(in the rows, 128 means zero)
The rows below come in pairs that one turn or mirror swaps. Which row does each named row swap with?
The rows were stretched afterwards, more along some directions than others.
sem: [ 71 107 130 136 113 115 125 136 126 136  93 127 107 112 141 135]
Tirun: [142 110 119  96  95 143 105 118 111 153 126 157 103  96 146 123]
Kazit: [107  84 135 140 113 140  99 148 135 125 112 115  93 140 107 116]
Mapu: [110 110 107 133 119 146 107 126 169 118 106 123 145 159  88 121]
dut: [136 145 120 160 132 133 110 134 150 144 154 110 130 124 109 135]
turu: [ 77 103 140 132 128 123 129 129 137 160  96 126  94 110 132 143]
Repi: [113 105 129 150 128 148 109 123 157 129 111 118 142 156 108 105]
Pubog: [ 90 113 131 130 126 117 124 128 137 157  88 135 105 117 143 133]
Lefel: [109  98 144 103 127 113 138 143  87 159 117 123  95 128 143 111]
fem: [ 97 102  87 124 124 128 102 135 136 131 142 102 129 166  82 135]
Lag: [131 149 100 143 115 125 120 135 152 119 140 107 148 127  96 134]
regel: [125 156 102 145 122 124 117 119 158 146 148 108 130 131 123 142]
kugu: [125 144 119 138 136 121 120 147 136 151 143 104 118 118 107 161]
Netu: [119  81 108 147 101 119 105 154 133 130 148 105 113 156  87 120]
ser: [ 85 107 134 138 126 116 134 139 132 153  92 125 102 119 137 143]
rom: [129 103 121 101  81 129 120 126 128 129  99 139 123 112 122 115]
bazit: [116 109 139 108 133 110 118 141  85 151 139 121 115 127 142 125]
vipiz: [ 74 119 134 129 126 114 125 134 125 142  99 130 112 128 132 148]
rira: [150  98 109  98  95 136 108 128 110 151 122 153 108 117 135 123]
rivot: [ 95 130 132 128 123 113 136 136 126 154  92 136 101 117 145 141]
lazom: [127  88 100 104 106 142  86 117 128 151 132 143 101 115 132 111]
zefi: [155 161 107 145 126 128 135 134 147 144 133 120 148 135 101 150]
Tomum: [104 107 137  98 128 113 125 140  91 156 133 129 109 132 141 129]
zodu: [118  90 114  90 105 141  95 125 108 164 119 142  90  96 142 136]
zum: [ 99 119 144  91 128 113 136 135 105 151 119 123 102 132 134 110]
Diro: [110 109 139 112 130 112 128 146  91 158 146 128 111 123 141 130]
bek: [102 114 123 153 118 126 126 135 154 135 134 106 125 162  69 128]
vokas: [153 165 106 138 125 123 132 128 143 147 131 116 137 122 110 140]
Daked: [126  97 120 103 108 154 107 119 131 137 128 147  99 102 157 112]
niki: [111 102 159 142 132 141 120 139 160 113 120 114 108 152 102 105]
mapag: [116 118 130  93 123 117 134 137  81 162 128 138 105 120 153 124]
pudet: [126 151 115 130 110 117 146 132 163 126 113 111 151 133  84 141]
Gov: [ 96  71 104 146 115 113 100 149 140 126 151 111 111 169  89 121]
dide: [131  87 113 127 109 130  99 135 124 109 103 127 136 158 103  92]
Limuv: [ 90  85  81 141 105 125  98 118 140 130 135 103 138 158 103 124]
Mebi: [ 92 130 123 157 137 117 112 154 148 143 142 113 117 123 116 126]
Teb: [ 88  82 112 101 107 127  83 129 124 160 118 148  89 114 146  96]
telu: [124 107 120  98  89 142 104 115 144 141 108 141 101 108 122 106]

Mapu pairs with Netu
Tomum pairs with ser
vokas pairs with Tirun

The rows below come in pairs that one turn or mirror swaps. Which row does each named row swap with?
The rows were stretched afterwards, more along some directions than others.
dipag: [176 157 130 115 105 100  88 106 129 158 118 124 137  78 120 123]
tobo: [121 150 119 116  94 126 100  95  92 118 107 135 120 113 116  91]
kime: [121 151 131 132 126 130 146 127 132 105 147 142 157 132 156 139]
Mor: [166 147 129 156  98 128 141 170 103 112 126 107 158 122 184 148]
Der: [139 127 156  87 105 132 144 111 130 151 112 117 119 117 118 135]
Kep: [158 169 101 111 100 139 107  97 128 117 124 134 113 117 132 107]
sigok: [118 156 121 136 116 136 147 114 124 110 140 141 156 130 146 118]
Zek: [116 154 131 130 114 129 145 117 133 113 146 139 158 131 151 127]
Nitel: [125 114 101 126 143 140 102 125 109 143 119 117 144 111 159 113]
gumur: [173 151 142 109  94 101  98  97 125 157 114 115 145  84 120 127]
lale: [166 169  82 113  94 115 153 132 115 144 107 109 133 142 132  81]
lokeg: [118 141 118 128 135 140 147 132 133 106 147 138 162 134 165 141]
Dazu: [138  93 126  88 144 148 104 110 112 129 119 123 103 121 125 140]
popid: [101 134 131 132 123 127 117 126 109 123 132 129 109 129 126 122]
katur: [122 150 126 125 120 133 145 122 125 113 131 140 167 133 159 129]
sezo: [177 160 137 116  94 103  88 101 127 156 118 121 135  75 124 122]
Zeto: [165 126 131 158 124 133 134 173 101 111 134 109 147 127 175 161]
tuvap: [144 149 105 131 165 142 114 133 148 141 131 142 113 114 124 136]
gepez: [179 157 139 120  95 102  81 103 123 154 118 122 139  77 130 129]
nane: [127 117  96 120 142 138 110 130 117 140 121 116 149 108 162 111]
par: [130 142 136 132 139 146  90 106 132 118 138 159 128  74 146 119]
zirom: [134 132  63 114 128 150 146 161 118  84 127 114 129 146 159 106]
lal: [113 133 144 109 115 115 116 125 124 130 119 135 129 144 119 115]
giki: [158 133 113  98  93 107 119 120 107 112 125 118 133 120 157 100]
Rukag: [175 160 138 115  91 101  91  94 126 159 118 118 142  78 125 120]
datav: [159 134 132 152 113 136 148 173 105 111 127 109 153 129 185 152]
Reto: [166 114 168 125 121 135 115 132 119 157 130 117 109 115 111 143]
letip: [162 118 128 142 121 132 138 175 107 109 122 103 142 139 180 164]
kem: [162 125 137 149 113 133 144 181 112 113 129 102 149 128 183 161]
Desol: [176 125 150 144 137 127 105 152 126 130 160 136 132 106 152 160]
Danoz: [135 127  91 117 138 138 104 117 114 154 115 124 145 104 154  97]
Tumu: [169 163 129 125 113 131 134 119 139 141 139 138 123 108 107  89]
Kavin: [158 118 111 122 159 154 102 156 106 142 101 138 130 140 137 134]
dun: [126 118  90 117 139 141 114 126 115 138 122 121 152 111 160 102]
Rik: [149 139 115 103 124 150 141 108 118 139 127 127 119 134  88 121]
zavi: [155 134 118 113 138 118 106 151 138 123 125 130 112 143 144 121]
zugas: [171 154 117 127 122 120 102 118 103 140 126 143 125 134  94 111]
zigef: [131 130 100 121 129 141 103 153  95 119  96 119 114 161 141 132]
kelag: [135 162 129 131 101 125 129 144 122 122 121 148 173 116 169 104]
Zibam: [124 121  92 112 139 138 111 121 119 141 122 122 145 109 156 101]

dipag pairs with Danoz
gumur pairs with Nitel
Desol pairs with kelag

